Each scene shows the same named points in several views, each turned, perhaps mirrored, and shifted as a whole.
A view may leave some points out, and in a few views one point is out of place. Which views, in the order they come, and which point in each? Write no view if none.

Scene 1 (5 views)
view 1:
  fif [ 20  41  18   5  18  -2   7   1   0  19   0  -1 -12  11   1 -23]
  noto [ 20  39  15   6  18  -1   7   0  -2  18  -4  -3 -15  12   1 -22]
  Kesiz [ 17  38  16   3  14   1   9   2  -1  20  -3  -4 -16  13   0 -19]
  zanol [ 12  33  17  -4  12   5  11   0 -13  14 -10  -6 -17  19   3 -15]
  fel [ 13  34  19  -6  12   5   9   0 -15  12  -8  -4 -13  19   3 -16]
  lelo [ 19  39  19   6  18  -2   8   0  -1  19  -3  -4 -15  12   1 -22]
view 2:
  fif [-17 -30  -3  28  20  18   7  -4   6   6 -23   3 -17 -16  11 -21]
  gopar [-17 -36   0  23  18  15   8  -6   1   4 -22   7 -31 -14  -4 -31]
  lelo [-17 -31  -2  26  21  16   8  -4   5   3 -23   4 -18 -18   9 -21]
  zuto [-14 -38  -1  25  18  15   7  -8   2   3 -21   6 -33 -14  -3 -36]
  peb [-17 -36  -1  25  19  14  10  -7   2   3 -21   7 -31 -16  -1 -32]
  zanol [-17 -36  -1  25  18  13   8  -6   3   3 -21   8 -32 -14  -3 -34]
  noto [-18 -29  -2  26  20  14   8  -4   7   4 -22   6 -19 -16   9 -21]
  Kesiz [-17 -31  -2  27  18  15   6  -3   6   3 -24   5 -18 -15   6 -26]
view 3:
  peb [ 19 -11   2   3  -8  23 -30  -9  -5  16  -8   6   7  14  -2  16]
  fif [ 23  -5  -4   2  -6  22 -32 -14  -4  10  -2  14  -9  20   3  19]
  lelo [ 22  -5  -3   3  -6  21 -32 -11  -4  10  -6  12  -8  19   4  19]
  gopar [ 20 -10   4   3  -9  23 -32  -7  -5  14  -6   5   8  13  -5  17]
  Kesiz [ 24  -4  -1   4  -6  20 -30 -11  -2  11  -6  13  -4  15   1  20]
  zuto [ 19 -11   0   4  -7  23 -30  -9  -4  17  -5   3  12  11  -4  17]
  Zav [ 23  -6  -3   2  -6  22 -32 -13  -4  11  -3  13  -7  19   3  19]
  fel [ 20 -12   2   3  -9  24 -31 -11  -5  18  -4   6  11  13  -5  15]
  zanol [ 20 -10   3   3  -9  22 -30  -9  -5  17  -8   6   9  13  -4  15]
view 4:
  Zav [-19   6   8  -8  -7   7   5 -15 -14 -12   4  -2   1   1  -3  -4]
  gopar [-19  17   2  -8 -13   9  -1 -12  -9 -15  -8   0   2  -7  -4   1]
  lelo [-19   5   7  -7  -8   5   6 -17 -15 -14   3  -3   1   0  -5  -4]
  Kesiz [-17   8   7  -8 -11   9   1 -17 -15 -14   2  -2   2   1  -3  -4]
  zanol [-17  17   5  -8 -15   9  -1 -14  -9 -14  -9   0   0  -8  -4   3]
  noto [-19   5  10  -8  -9   5   4 -16 -15 -12   3  -3   0   2  -3  -3]
  peb [-18  15   5  -9 -14   8   1 -15  -9 -14  -8   1  -1  -8  -5   2]
  zuto [-18  18   1  -9 -14  12   0 -16  -7 -13 -10   0  -2  -8  -4   2]
view 5:
  fel [ 5 16 -9 -4  5 -8  6 -6  2 -7 17 20 -3  8 -3 -4]
  noto [  5  15 -10  -8  20  -2   4  -7  -5  -1  14  17  -3  12 -12   4]
  zuto [  7  15 -10  -1   6  -9   4  -4   0  -7  19  19  -1   9  -3  -3]
  fif [  1  18  -5 -15  21  -3   0  -8  -5   1  18  17  -7   4 -13   3]
  lelo [  1  17  -7 -12  22  -3   1  -7  -6   1  17  16  -7   7 -12   3]
  peb [  4  15 -11  -3   9  -7   4  -6   0  -5  16  19  -3  11  -4  -2]
  Kesiz [  4  13  -7 -10  19  -4   1  -8  -3  -2  18  16  -6   7 -13   4]
  zanol [  5  13 -11  -2   8  -8   5  -6   1  -7  16  18  -4  11  -5  -3]
  Zav [  1  18  -6 -13  20  -3   1  -8  -4   0  18  17  -6   5 -12   2]
Moved in: view 5
  moved in view 5: noto
